Input:
[[   3   15   38    5 -100]
 [  26  104  -20   21  -41]
 [  76   15  -51  -56   37]]
Output: 76

Input:
[[ 12  53  24 -89]
 [ -6  14 -25  17]
 [  0 -24  16 -22]]
Output: 0

Input:
[[ 84 -26 -22  -3]
 [ 18 -12  13  -4]
 [-19  38  98  27]]
Output: -19

Input:
[[ 11  51  95   8]
 [ 16  25  74 -19]
 [ 11  51  95   8]]
Output: 11

Input:
[[ 81 -35  51  46   0 -11]
 [ 44 -41  87   0  28  32]
 [ 65 -52  54  30  23  -7]]
Output: 65

Input:
[[ -7 -71  29  93  39 -90]
 [  5  12  -8 -11  -6  -8]
 [ -6 -48  17  62  24 -59]]
Output: -6

Input:
[[-50 -45 -76  67 -70   4]
 [  2  -1   9  -9   7  -2]
 [  7 -18   3  -9 -22  55]]
Output: 7

Input:
[[-43  24  41 -84   2  16]
 [  4   3  -2  -9 -15   3]
 [ -4  45  74  26  29  87]]
Output: -4

Input:
[[ 80   2   1  79]
 [-91 -36 -25 -96]
 [ 81   2   1  79]]
Output: 81

Input:
[[-12 -50  54  20]
 [ 32  39   0  27]
 [ 84  25  13  48]]
Output: 84
---
1482,2216,9184,6030,1900,8287 gives 1482, 8287

330,319,507,644,320,623,635
942,945,629,676,936,643,475
309,250,471,502,253,497,676
gives 330, 676

28,44,21,59,76,48,10 gives 28, 10

77,23,8,59 gives 77, 59

124,152,94,73,235,186,55
59,25,62,74,28,51,50
gives 124, 50

8,2,8,2
2,4,8,1
3,8,4,8
gives 8, 8

6,7,3,7,5,6
4,5,8,4,5,1
gives 6, 1
---
[[ 38 -14 -52  11 -32 -16  -2]
 [ 83   3  13 -18  20 -51 -30]
 [-38  14  52 -11  31  16   2]] >> -51

[[ 22  18  59 -24  84  83  22]
 [-84  25 -59  53  -9  41  30]
 [  3  62  44 -87 -47  40   9]] >> 41

[[  88   31   -9   34  -34]
 [ -74  -99  -72  -79  -14]
 [  44  -61 -106   15  -61]] >> -79

[[-38 -18  11 -50]
 [  6 -75   5 -58]
 [ 76 -84 -18 -30]] >> 5

[[ 28  19   8  83 -51  11  10]
 [-66 -34 -18  30  -2 -19 -16]
 [ 33  48   9 -25  -4   5  12]] >> -19

[[ 94 -19 -95 -60]
 [ -6 -15 -16  -5]
 [ 32  11  -6 -16]] >> -16

[[-20  58 -10  26  -7  53 -31]
 [-31   7  11 -94 -59  23  28]
 [  6  69  33   0  21  65   5]] >> 23

[[-23  10 -19   5   3  28  -9]
 [ -5   8  16 -82  17  10 -23]
 [-31  12   8   9  10  17 -12]] >> 10

[[  2 -51   5  -9  42 -49]
 [-18  15  51  62   9  31]
 [ 21  31  57 -24  75  -9]] >> 9

[[ -45 -105   50    9   33]
 [  21   80  -77  -13  105]
 [ -13   67    4    3   57]] >> -13
---
[[-12.00  17.03 -12.63 -11.48 -12.67 -12.74]
 [-21.84  -0.25 -16.35 -22.12 -19.83 -19.33]
 [-10.49 -23.13  -9.50 -10.70 -10.35 -11.32]] ans = 17.03, -23.13

[[ 170.69   73.43 -171.20   -2.66]
 [ 168.89   54.99 -147.52 -147.16]] ans = 170.69, -171.20

[ 19.2   4.8 -13.4   6.7  -3.2  -5.7] ans = 19.2, -13.4

[  -0.882   14.958  174.671 -159.742] ans = 174.671, -159.742

[-13.1   8.6 -10.9  15.7] ans = 15.7, -13.1

[-0.21 -0.19 -1.83 -0.84 -0.09  1.71 -1.05] ans = 1.71, -1.83

[ -60.56  -82.30  102.75 -115.92   15.79   60.06] ans = 102.75, -115.92

[ 0.006 -0.167  0.102  0.037 -0.172  0.048  0.018] ans = 0.102, -0.172

[[-0.608  0.766  0.270  1.223 -0.234 -1.003]
 [ 1.489  0.099 -1.313 -0.407  1.400  1.422]] ans = 1.489, -1.313

[[ 0.01  0.01  0.16  0.22 -0.15  0.15]
 [ 0.02 -0.05  0.10  0.15 -0.16  0.11]
 [ 0.04 -0.04  0.11  0.12 -0.19  0.14]] ans = 0.22, -0.19
---
[[-72 -18 -96 -32 -39]
 [  2 -57  26  24  80]]
-57

[[ 16 -60  26  -7  66]
 [ 85  68  20  58  -7]
 [-38 -86  20 -22  67]]
68

[[-34 -54  10 -47   5  -7  17]
 [-35  -6 -35 -94 -15 -18 -63]]
-6

[[ 56   2  44 -30  44]
 [ 24  10 -13  -6 -91]]
10

[[ -9  -8  11 -58 -16 -91  50]
 [-79 -27 102 -31  10 -46  27]]
-27

[[ -6  -5   8  10  -7]
 [-11 -14   9  16 -16]
 [ 19  43  43 -79  16]]
-14

[[  0 -38  12 105  58 -13  17]
 [ -4  10  -5  32  13  16 -16]]
10

[[-11  13 -45 -10]
 [-42 -17 -49 -67]
 [ 45 -31  76  36]]
-17

[[  1  17  22  -8 -24  68 -18]
 [  9  -8  -2  41 -10 -85 -22]]
-8

[[ 19  28   2 -23  28 -12  48]
 [ 67 -80 -26  -4 -37  61 -75]]
-80
---
[-0.90  0.62  0.92 -1.27] Answer: 0.92
[-0.155  0.045  0.077 -0.017  0.150  0.031  0.005] Answer: 0.031
[ 0.107 -0.021 -0.126  0.141] Answer: -0.126
[ 0.115 -0.150  0.138  0.081  0.044] Answer: 0.081
[-0.146  0.080 -0.124 -0.143  0.100 -0.111] Answer: 0.100
[  49.1  149.3  -28.8   19.4  170.7 -168.6  -39.4] Answer: -168.6
---
[[56.266, -3.645, -18.577, -35.187, 45.565, 1.621, -19.859], [103.256, -23.006, -19.735, -37.696, 49.788, 13.690, -37.444], [-23.160, -55.363, 51.850, 182.723, -241.149, 155.852, -54.881]] yields -19.859, -23.160
[1.7, 1.8, 0.6, 1.4, 0.6, -1.3] yields -1.3, 1.7
[1.7, 0.5, -1.3, 0.6, -0.2] yields -0.2, 1.7
[-48.9, 7.2, 17.1, -110.6, 137.2, -82.5, -15.8] yields -15.8, -48.9
[0.10, 0.08, -0.19, -0.03, 0.12, -0.03] yields -0.03, 0.10
[[-13.58, -11.28, -8.21, 7.31], [-21.66, -13.21, 13.64, -9.35], [11.83, 9.22, -1.66, -6.54]] yields 7.31, 11.83
[152.667, -5.173, -124.372, 6.683, -84.527, 59.149] yields 59.149, 152.667
[156.2, -94.2, 179.0, 182.2, 170.6, -113.7, 105.7] yields 105.7, 156.2
---
[[  70.89  117.64   11.15   23.88 -220.03    7.77  -33.73]
 [  38.38   10.93   10.17   62.77 -168.96  141.58  103.54]
 [ 166.45  145.90   -4.24  -25.91 -225.40   88.16 -171.86]] --> -171.86

[-4.44 -9.55  3.13 11.54] --> 3.13

[ 1.6 -1.5  1.4 -0.5  1.4  0.7  0.0] --> 0.0

[-0.6  0.8  0.7 -0.9 -0.3 -1.1  2.0] --> -0.6

[-175.337 -163.384 -167.304   57.474  113.047   51.286   20.211] --> -163.384

[ 19.3   3.6  -9.7  13.4  10.4  13.7 -16.7] --> 3.6
---
[-56 -98 -90  73  51] result: 73, -98

[[104  -5   1  -9  -3  13  -6]
 [ 34  15  16  -1   3  -5  27]
 [ 10 -15 -22   0   1  -1 -10]] result: 104, -22

[[ 28  46 -74 -12  38  29 -20]
 [-89 -71  52  62  -1 -27 100]
 [ 64  27  26 -50 -29  -4 -75]] result: 100, -89

[[-66 -22  14 -15]
 [-90 -30  57  31]] result: 57, -90

[[ 25  13   4   3  -3  -4   2]
 [  6 -92  -6   0  -5   2   3]
 [ -6   3  56  -2   0   3   0]] result: 56, -92

[-2 28 59 56 38 75] result: 75, -2
